In the data rows, 128 means zero.
Each pair is two rows. How far apart are they, by a hidden measure? 0 means very close, and 30 very far. Two or three weighted sums of its numbers give each row a place; it is the straight-line distance between the places.
[118 124 100 102 111 130 133 120  77  94]
[104 150 152 160 149 112 127 115 124 160] ~ 13
[115 157 108 115 128 132 118 140  96  88]
[146 151 153 136 142 120 112 139 117 132] ~ 15
[104 167  99  97 133 135 113 134  92  88]
[113 160 153 149 147  99 117 157 140 129] ~ 9
[178  97 115 110 118 148 145 128 108 120]
[ 98 139 142 165 159 102 103 139 169 141] ~ 20
[102 112 158 148 147 103 124 132 144 145]
[109  94 154 177 132 104 105 108 130 152] ~ 11
[144 156 152 149 111 106 115  93 128 144]
[117 105 136 120 111 143 153 117 148 138] ~ 15
[129 106 118 130 134 164 166 114 127 114]
[100 144  88  96 164 141  96 154 123 106] ~ 20
[121 131 111 117 119 122 157 119 109 102]
[148 146 143 124 123 152 140 151  99 107] ~ 24
[150  97 127 136 127 146 160 116 112 118]
[122 142  92  93 119 142 120 109 151 130] ~ 11
[151 112 144 155 143  96 119  96 170 178]
[130  88 138 136 138 137 148 105 133 131] ~ 17
[168 108 115 116  89 145 163 100  73 112]
[109 160  96  97 118 157 131 157 147 117] ~ 27
[119 121 116 102 110 139 147  91  90 114]
[144  86 158 168 118 111 113 141 157 173] ~ 18
[169 111 144 153 138 138 142 162 132 159]
[130 100 135 131 124 136 153  80 112 125] ~ 23
[141 106 125 115 111 142 147 139 108 105]
[150 129 129 104 128 164 145 147  91 103] ~ 10
[152  98 144 174 117 106 104 137 146 168]
[172 102 136 150 100 137 133  99 127 152] ~ 5
[138 122 123 116 137 152 158 158 104 104]
[148 138 147 154  98 110 108  91 129 136] ~ 10
[128 115 106 110 116 150 148  84  88  87]
[150  95 129 146 124 126 147 101 122 139] ~ 9
[ 89 122 148 150 176 107 109 156 167 142]
[117 158 103  91 143 142 131 165 106  99] ~ 11
[ 98 132 100  97 124 146 133 161 128 109]
[164 118 114 109 113 154 144 140  90  95] ~ 12
[119 164 133 128  86 132 129 146 125 113]
[109 162 103  98  97 166 127 150 135 112] ~ 9
[106 102 158 157 135  98  73 111 128 158]
[166 114 129 141 111 140 152  80 134 138] ~ 28
[115 146 168 168 143  84 104 117 119 137]
[ 97 149 104  97 135 145 109 153 143 111] ~ 18
[110 171 111 107 108 146 118 155 152 133]
[146 163 151 146 104  98 106  88 136 148] ~ 23
[101 134 160 156 150  84  70 113 143 147]
[133  98 123 130 147 138 148 125 106 129] ~ 4
[132  93 143 162  87 115 127  86 124 150]
[108 127  87  85 113 146 133 164 128 104] ~ 19
[100 149 165 152 150 107 114 137 145 147]
[162  95 117 134  93 137 155 113 109 117] ~ 19
[117 167 100 109 137 141 127 130  91  79]
[164  87 101 108 101 143 155 113  75 107] ~ 14
[109 144 107 100 111 153 139  82 101  98]
[121 117 118 126 169 155 150 152 142 122] ~ 16
[118 100 124 135 162 150 162 120 131 132]
[126 104 100 106  86 157 146  98 113 114] ~ 5
[158 112  98  95 103 145 146  95  67  79]
[129  89 156 177 152  83  63  85 140 164] ~ 20
[127 131 149 144 160 121 131 111 127 140]
[168 101 136 131  97 137 140  96 115 146] ~ 2
[ 91 147  95 105 105 147 129 160 140 109]
[131 118  92 105 123 140 169 140 105 105] ~ 22
[145 171 129 131 129 139 129 144  97 115]
[123  97 158 158 117  79  88 139 130 151] ~ 12
[140 115 158 156 113 116 122 140 143 132]
[ 98 129 148 171 140  79  85 109 136 146] ~ 16
[126 125 165 153 163  92  96 155 126 153]
[177 122 151 142 118 146 146 118 117 149] ~ 10
[108 121 106 120 166 162 152 159 149 131]
[105 154  87  98 114 144 131 142 153 125] ~ 11
[120 158 123 109 108 157 149 105  88  90]
[168 107 140 151 105 126 146  98 129 127] ~ 12
[148 170 147 141 118 143 118 131 115 119]
[162  97 129 136 123 137 135 138 126 145] ~ 13
[129 100 163 167 149  80  61 137 186 182]
[120 119 111 104 126 144 155 152 153 120] ~ 21
[116 119  96 102 117 151 133 140 147 129]
[ 96 101 141 161 150  93  73  96 126 151] ~ 24
[159 136 142 135 114 121 156 114 126 133]
[121 127 114 101 112 142 137 156 138 110] ~ 15
[110 130 119 118 130 142 143 104 135 112]
[159  87 139 162 122 134 140  86 136 161] ~ 12
[ 91 163 159 157 155  98 125 152 161 140]
[119 167 105 113  89 144 140 156 120 114] ~ 2
[153 105 158 148 104 104 109 114 102 131]
[115  92 159 169 152  83  79 164 133 135] ~ 9
[110 130 116 105 125 149 142 144 154 129]
[102 136  96  97 117 135 136 151 143 124] ~ 7
[122 138 113 110 158 140 144 124 135 123]
[169 119 136 122  92 145 152  99  97 133] ~ 6
[171  84 113 120 105 153 155 119  90 115]
[ 97 133 164 163 144  64  92 119 140 145] ~ 3
[175  97 110 127 138 139 165 134 121 114]
[166 117 158 164 139 112 113  81 165 156] ~ 7
[126 134 142 143 116 129 141  99 119 128]
[173  98 144 129 106 132 151 130 131 124] ~ 15
[109 157 102  95 104 168 119 147 134 114]
[154 100 153 151 155 132 117 109 174 164] ~ 16
[175  93 110 127 101 133 150  96 112 126]
[147 109 136 123 121 144 154  88  95 125] ~ 13
[154 116 159 147 158 117 124 162 133 142]
[151  90 146 145 154 116 118 134 165 176] ~ 5
[109 143 111  93  85 151 125 119  99  99]
[167 110 142 144 132 144 162 102 153 141] ~ 14
[157 124 138 145 112 115 131 117 140 148]
[153 126 155 163 145 114  98  84 170 181] ~ 11
[133 162 155 136  99 130 124 159 126 120]
[117 151 102 108 119 141 122 126  80  97] ~ 21
[131 119 119 107 122 139 156  90 124 135]
[114 161 158 154 146  92  96 145 128 138] ~ 9
[170 135 117 109 111 155 154  80  95 106]
[135 110 163 167 133  80  75 111 162 168] ~ 15
[159 122 120 117  96 148 148 148  81 123]
[114 121 107 112 154 147 157 143 147 119] ~ 12
[ 97 158 101  91 109 157 139 150 141 122]
[145 114 145 166  96  90 102 154 131 161] ~ 16
[150 156 152 156 132  96 116 154 131 151]
[134 112 108 110 133 141 151 167 123 102] ~ 7
[ 78 162 146 136 141  97  95 124 157 157]
[119 116 113 128 158 146 141 109 137 127] ~ 9
[116 140  90 106 139 144 136 147 147 117]
[125 143 158 155 144 107 108 122 128 147] ~ 13
[118 157  97  89 108 134 123 160 132 117]
[159 126 153 160 140 109 123  92 188 165] ~ 9
[148 109 173 157 145  98  90  90 178 177]
[117 104 123 114 161 152 156 101 131 128] ~ 12
[130  89 132 173  99 106 120 106 118 142]
[120 113 159 165 102 112 124 123 130 137] ~ 13
[113 112 119 122 160 141 152  98 148 133]
[101 121 151 153 120 122 149 129 135 138] ~ 15
[130 159 112 109 110 140 115  91 150 134]
[126 145 111 112 101 149 124 157 122 100] ~ 11
[136  96 141 130 140 135 153 110 115 126]
[142  99 134 161 122 131 125  84 120 144] ~ 8
[143 162 136 138 146 108 113 139 104 137]
[128 149 132 134 120 144 129 143 107 119] ~ 20
[120  88 163 170 133  70  60  84 163 167]
[117 136 114 104 110 156 137 129 137 116] ~ 23
[157  85 136 148 142 121 149 107 123 126]
[138 164 102  87 125 157 111  97 148 126] ~ 18
[102 143 112 103 159 149 125 126 144 113]
[153 133 154 155  99 109 124  80 120 143] ~ 15
[113 157 110 105 123 158 119 141 105  84]
[139 117 159 164 115  71  81 120 148 159] ~ 19
[110  85 153 145 164 105 103 132 157 148]
[152 137 112 128  84 156 160 109  91  94] ~ 27
[170  92 126 129 149 134 141  91 114 121]
[168 127 145 121  98 130 143 103 112 125] ~ 12
[111 118  70 108 123 143 137 136 149 102]
[103 152 146 154 163 100 100 144 135 144] ~ 19
[164  97  98 113  99 137 158 122  74 106]
[126 151 115 101 116 151 141 147  98  88] ~ 20
[153 149 137 140  92 143 124  86 102 131]
[122 136 131 140 127 135 138 130 124 133] ~ 5
[131 124 112  98 181 151 151 118 143 122]
[107 141 158 137 135 112 125 129 164 143] ~ 16
